In the rows, 128 means zero.
The same turns and mirrors carry the whole set onto itself, and each row onto the other rows of its family. Which rows share a family with each named row? Give them in list order.
These 18 rows form 3 families of 6 rows each.
k_254: [142 127  98 160 118 116 112 119 147 118 133 121  89 119 140 108 117 124
 123 118 115 149 123 103 109 122 134 157 110 123 137  96 112 133 149 149
  99 153 129 130 157 140 124 122 125 138 123 106 138 129 153 154]
k_859: [139 133 111 128 106 138  91 104 136 113 133 120 101 135 148 126 119 106
 130 106 128 150 136 126 131 125 135 157  99 119 140 125  97 117  94 145
 130 126 141 132 136  91 131 105 134 118  99  94 119 161 135 182]
k_898: [128 135  80 143 131 142 122 117 152  94 155 124  83 120 140 116 119 127
 131 113 174 157 140 116 118 129 133 142 118 116 123 126 125 127 142 133
 112 135 139 100 111 110 118  99 139 126 105 119  98 138 146 188]
k_36: [138 129 114 110 114 134 114  98 140 129 138 125  93 129 141 121 126 109
 129 112 122 154 136 125 117 138 134 155 101 108 144 118 114 114 112 141
 133 123 138 122 138  85 122 103 137 115 108  91 121 169 133 176]
k_951: [137 122  86 142 105 152 118 123 129  99 134 138  76 110 130 131 126 116
 113 131 146 146 133 139 156 150 160 145 118 122 117 143 138 115 123 143
 110 116 143 129 154 127 147 119 137 152 125 113 120 154 156 149]
k_49: [138 132  92 155 132 127 119 125 154 120 125 125 101 129 133 112 130 113
 142 114 120 148 122 101 118 124 143 155 105 131 131 112 114 137 151 158
 103 146 115 129 164 140 127 112 116 136 127 105 146 140 157 160]
k_14: [145 119 114 118 106 130 124 108 144 114 117 139 104 121 141 118 122 148
 137 129 131 125 120 122 109 136 129 170 120 122 121 158 137 147 109 146
  99 143 125 116 136 125 126 106 149 113 106 111 142 151 163 183]
k_516: [132 140 107 137  96 123 126 149 128  96 170 127 116 124 141 114 130 122
 151 123 125 130 140 113 132 140 149 161 124 111 142 145 116  94 132 149
 103 132 119 129 136 122 145 120 117 132 100 120 123 122 136 159]
k_906: [130 142 107 137  97 120 131 148 137 102 167 134  98 128 148 108 123 120
 155 112 112 144 143 132 148 146 158 156 116 112 139 143 128 104 138 151
  99 133 119 125 132 110 151 106 106 121 101 120 131 128 153 166]
k_541: [138 144  95 162 115 113 107 114 154 111 131 131  88 130 148 104 123 117
 130 123 124 161 128 108 116 125 147 154 111 134 125 113 119 137 136 151
 104 152 118 132 151 136 125 113 121 124 119  90 147 128 152 144]
k_414: [146 122 122 129 113 118 133 106 155 126 127 152 106 133 157 121 128 131
 140 133 146 121 125 117 119 139 134 172 133 129 130 156 126 134 107 148
 105 140 137 113 144 139 137 107 147 116 111 115 127 145 165 182]
k_544: [132 143 119 126 107 117 136 148 133 107 165 133 105 125 142 110 132 126
 148 122 116 145 138 128 147 132 146 148 126 104 129 137 125  94 149 141
 108 127 108 125 139 119 143 115 108 128 102 120 143 137 145 165]
k_543: [120 141  90 145 130 141 112 120 147  99 138 129  81 121 137 120 119 113
 130 127 169 147 148 117 113 125 142 146 136 118 112 128 126 121 145 139
 114 136 142  98 123  94 131 100 151 119 104 116 101 122 142 179]
k_885: [137 120  91 153 103 148 123 116 143  98 143 135  79 102 143 148 121 116
 121 127 146 156 138 138 152 140 150 138 124 129 123 152 127 111 114 144
 128 123 145 123 147 135 131 134 124 154 117 114 127 152 155 155]
k_307: [136 111  84 141 101 158 121 119 133  92 139 128  87 105 135 140 117 116
 127 122 143 148 126 127 144 144 167 148 116 114 108 140 154 106 121 140
 114 115 143 124 148 129 135 133 133 138 120 116 127 159 145 152]
k_225: [122 131  82 135 134 152 127 116 133  98 150 132  89 115 145 119 116 117
 140 106 167 152 123 119 116 113 143 145 118 115 114 134 121 129 148 148
 117 130 138 100 126  98 126 102 134 131 105 116  97 128 145 188]
k_755: [145 121 135 128 111 127 115 121 137 126 128 146 101 120 144 126 119 137
 143 123 144 124 120 132 111 142 128 166 121 124 124 150 127 152 109 136
  99 144 139 115 143 141 137 102 145 116 102 118 136 149 166 175]
k_745: [140 131 112 121 116 127 109 102 149 121 136 131 105 131 150 133 118 116
 135 106 123 155 131 116 132 132 141 148 104 116 153 114 120 116 105 148
 128 116 137 138 127  87 130 105 143 127 106  91 110 167 134 186]

Which other rows belong to the same family as k_14? k_36, k_49, k_544, k_307, k_225
Which other rows belong to the same family as k_541? k_859, k_516, k_414, k_543, k_885

The same turns and mirrors carry the whole set onto itself, and each row onto the other rows of its family. Which rows share a family with each named row? Give them in list order.
These 28 rows form 7 families of 4 rows each.
k_717: [122 118 143 147 136 110 136 102 134 121 121 127 121 163 130 124 119 149
 138 126 129 124 129 103 117 138 149 120 127 126 139 139 116]
k_206: [152 122 135 117 135 124 124 123 142 113 123  97 122 140 101 131 124 123
 106 118 152 119 138 137 107 126 137 120 112 140 139 121 126]
k_192: [113 112 139 128 123 129 128 122 126 127 123 143 134 112 140 129 115 138
 132 123 112 128 123 126 153 148 139 128 133 125 122 162 128]
k_814: [106 118 128 122 115 144 118 124 118 132 133 134 130 109 148 127 108 148
 117 116 124 114 127 141 147 134 131 129 134 115 118 154 143]
k_148: [128 126 127 139  98 128 127 115 116 137 135 143 117 106 128 122 127 142
 141 135 135 126 151 157 128 129 140 127 137 140 141 104 128]
k_841: [154 116 119 125 111 150 140 124 131 130 145 133 123 120 118  96 120 152
 124 117 135 127 118 137  99 113 119 127 112 128 124 122 134]
k_426: [104 116 135 138 137 127 115 140 134 142 123 106 106 114 127 141 120 124
 115 109 136 100 134 133 134 134 142 134 123 118 125 147 147]
k_44: [110 109 118 109 126 138 124 128 118 129 131 130 118 102 127 132  96 140
 106 126 132 109 111 144 137 122 134 131 136 125 122 146 128]
k_621: [114 124 120 132 129 131 123 108 120 127 136 112 110 155 134 123 104 160
 111 121 152 100 129 127 104 111 137 123 130 114 135 122 134]
k_223: [159 110 125 127 119 139 148 122 137 127 137 138 123 121 107 100 122 146
 131 123 129 135 112 129 101 120 125 127 112 138 127 126 121]
k_955: [157 114 134 138 113 140 146 120 138 128 136 142 132 126 120  96 131 148
 141 117 121 141 121 124 110 130 124 126 111 133 125 134 127]
k_813: [147 131 113 124 117 140 136 115 132 100 125 110 109 112 129 120 119 136
 110 144 143 108 100 126 106 143 148 124 130 116 144 116 126]
k_7: [123 114 126 131 142 114 136 107 129 121 125 119 107 155 114 127 104 148
 118 132 145 112 116 114 104 118 147 123 130 131 140 125 112]
k_287: [118 105 129 115 135 124 133 125 126 124 121 139 122 105 119 135 103 132
 121 131 121 123 107 129 143 136 142 131 134 136 124 154 113]
k_644: [144 138 130 142 106 141 132 111 135 102 123 117 127 122 153 115 137 140
 130 134 129 119 118 117 121 163 147 121 127 105 141 129 138]
k_538: [132 121 128 137 104 121 133 115 119 135 132 145 114 105 119 124 126 138
 142 140 134 129 145 154 127 131 143 128 138 146 143 106 118]
k_260: [141 139 116 132 104 151 126 114 128 105 131 109 118 116 150 115 125 144
 112 134 141 105 115 131 111 147 142 122 129 101 140 119 144]
k_284: [153 124 149 129 133 118 126 118 147 112 117 105 133 147 111 129 136 123
 122 115 140 132 146 126 118 142 140 119 109 139 139 132 127]
k_738: [107 112 135 136 143 122 120 140 136 140 120 108 103 112 118 144 117 120
 115 114 136 102 128 130 131 134 144 134 123 124 126 147 138]
k_196: [152 119 129 136 105 151 138 122 133 131 144 137 133 125 130  93 129 155
 134 112 127 132 128 134 107 124 118 126 111 123 122 130 140]
k_746: [114 128 137 149 123 127 123 104 125 128 132 121 125 164 150 119 120 161
 130 116 137 112 142 116 117 131 139 119 128 109 134 136 140]
k_926: [145 130 134 121 124 137 114 123 136 118 131  94 127 142 120 125 127 133
 104 109 155 113 151 144 110 124 130 120 111 126 135 121 145]
k_2: [151 129 127 134 119 131 141 112 139  98 116 118 118 118 132 120 130 131
 126 144 130 123 103 113 116 159 154 122 128 119 145 126 119]
k_161: [129 124 124 136 102 125 129 115 117 136 135 143 113 104 121 123 124 140
 137 138 138 125 147 158 125 126 141 127 138 144 142 101 124]
k_749: [130 124 132 141 101 122 130 113 119 136 132 146 118 107 126 122 130 140
 145 137 132 130 150 153 130 134 143 126 137 144 142 107 123]
k_456: [146 132 147 133 121 131 116 119 141 118 125 102 139 149 129 124 139 132
 120 106 143 124 159 134 120 140 133 117 110 126 135 132 146]
k_300: [107 111 141 140 143 118 121 139 139 140 117 112 107 115 121 143 123 119
 123 113 130 108 130 124 136 141 146 133 122 125 127 151 136]
k_467: [104 115 141 144 137 123 117 139 137 141 120 110 110 116 129 140 125 123
 123 109 130 106 136 127 138 142 143 133 122 119 125 153 145]

Which other rows belong to the same family as k_223? k_841, k_955, k_196
Which other rows belong to the same family as k_746? k_717, k_621, k_7
Which other rows belong to the same family as k_44? k_192, k_814, k_287
Which other rows belong to the same family as k_426? k_738, k_300, k_467
Which other rows belong to the same family as k_813? k_644, k_260, k_2
Which other rows belong to the same family as k_284? k_206, k_926, k_456

The same turns and mirrors carry the whole set onto itself, and each row onto the other rows of its family. Which rows share a family with each named row? Give them in list order.
These 16 rows form 4 families of 4 rows each.
k_750: [125 142 139 135 137 146 119 125 111 129 143 154]
k_555: [108 135 133 147 105 156 149 103  76 121 108 141]
k_347: [128 142 138 128 137 144 117 117 103 131 147 144]
k_158: [114 135 128 130 124 167 134 122  81 101 156 127]
k_969: [108 135 136 145 106 147 154 121  71 117 119 141]
k_363: [108 131 125 144 121 186 132 104 106 102 136 149]
k_680: [112 114 151 134  95 151 131 119 120 114 121 145]
k_174: [107 133 130 143 125 174 138 132  98  96 148 147]
k_853: [116 135 123 130 121 180 127  95  87 105 144 128]
k_865: [106 133 135 152 105 154 152 115  80 117 112 148]
k_542: [118 118 147 124  95 154 125  96 111 120 119 131]
k_489: [121 119 150 115  96 142 127 112  97 119 133 120]
k_357: [114 117 155 125  97 139 132 134 106 112 134 133]
k_6: [125 139 136 137 134 152 116 110 116 132 136 154]
k_903: [111 137 133 141 105 149 151 108  67 120 116 133]
k_682: [128 141 136 130 134 150 114 104 108 134 139 146]

Which other rows belong to the same family as k_347? k_750, k_6, k_682
Which other rows belong to the same family as k_363? k_158, k_174, k_853
Which other rows belong to the same family as k_542? k_680, k_489, k_357

The same turns and mirrors carry the whole set onto itself, and each row onto the other rows of its family. Which rows share a family with each named row? Give them in list order.
These 28 rows form 7 families of 4 rows each.
k_539: [156 119 133 124 128 129 154 121 134 129 148 143 128 157 148 119 124 135
 134 114 119 156]
k_942: [130 149 142 111 134 148 132 120  93 126 135 147 120 129 147 126 125 111
 106 110 135 145]
k_41: [155 127 141 141 130 145 158 119 127 133 153 148 120 161 140 113 135 133
 125 109 121 146]
k_323: [105 132 133 129 116 138 124 105 129 121 140 126 107 135 123 127 115 104
 104 148 134 127]
k_440: [105 131 126 124 121 129 127 107 130 115 131 123 120 145 120 138 110 114
  92 138 135 122]
k_295: [125 164 137 137 124 140 134 122 102 122 132 139 110 137 141 116 126 106
 109 113 128 139]
k_358: [154 117 147 135 129 144 152 115 141 134 150 148 121 148 149 126 128 140
 134 114 125 160]
k_487: [119 152 129 126 132 147 133 120 104 116 126 148 119 142 149 111 112 107
 118 124 129 152]
k_121: [121 126 125 109 110 147 136 102 145 124 166 138 135 122 120 138 127 156
 119 119 126 135]
k_368: [114 135 128 136 121 127 123 104 138 123 144 119 117 144 108 129 127 113
  98 139 131 119]
k_777: [144 116 139 124 129 148 156 127 130 133 152 149 128 165 146 124 130 143
 126 108 131 154]
k_234: [123 155 139 125 122 146 134 125 102 125 126 149 122 145 152 124 118 109
 107 108 133 147]
k_74: [123 131 130 135 103 140 141 108 148 124 166 127 127 133 118 134 146 156
 123 118 122 145]
k_593: [124 155 138 124 119 145 128 121  97 125 132 145 115 137 149 117 123 111
 103 113 131 157]
k_979: [110 122 137 114 124 139 122 102 121 124 136 124 121 134 114 131 113 118
 100 135 141 115]
k_605: [130 151 139 118 118 135 134 123  97 118 128 138 121 137 154 119 130 102
 112 119 127 155]
k_773: [119 128 122 122  98 137 133 104 147 123 164 132 131 128 123 135 130 159
 115 119 122 154]
k_628: [111 124 119 117 104 139 140 111 147 120 164 130 130 137 121 145 134 155
 115 124 124 147]
k_947: [118 129 121 118  92 135 137 107 151 123 162 130 138 132 125 130 128 149
 129 124 119 140]
k_77: [117 125 126 124 104 142 129 101 160 130 167 135 126 128 120 140 132 143
 124 131 124 144]
k_138: [112 122 132 121 108 129 125 105 125 119 135 118 126 146 120 120 118 106
 103 145 132 122]
k_675: [117 115 131 123 108 141 137 100 151 113 153 132 143 134 125 133 139 155
 122 128 126 154]
k_860: [104 131 122 122 127 129 114 102 137 114 132 126 128 139 117 130 120 112
 105 145 133 138]
k_575: [153 116 138 118 144 144 154 118 126 133 152 148 123 147 141 125 120 147
 130 108 128 148]
k_797: [155 113 138 129 131 139 151 117 130 134 152 148 119 161 146 116 121 143
 120 115 125 161]
k_451: [136 150 144 129 122 148 141 117 105 122 133 150 112 134 156 121 126  99
 108 120 128 152]
k_919: [112 123 131 128 116 130 119 102 130 124 136 123 118 147 115 124 109 115
  92 142 137 127]
k_891: [145 118 136 127 126 154 159 116 127 120 146 157 135 156 151 110 126 140
 127 118 123 159]

Which other rows belong to the same family as k_628? k_440, k_777, k_234
Which other rows belong to the same family as k_41? k_295, k_368, k_74
Which other rows belong to the same family as k_575? k_942, k_121, k_979
Which other rows belong to the same family as k_593? k_773, k_797, k_919
Which other rows belong to the same family as k_860? k_487, k_675, k_891

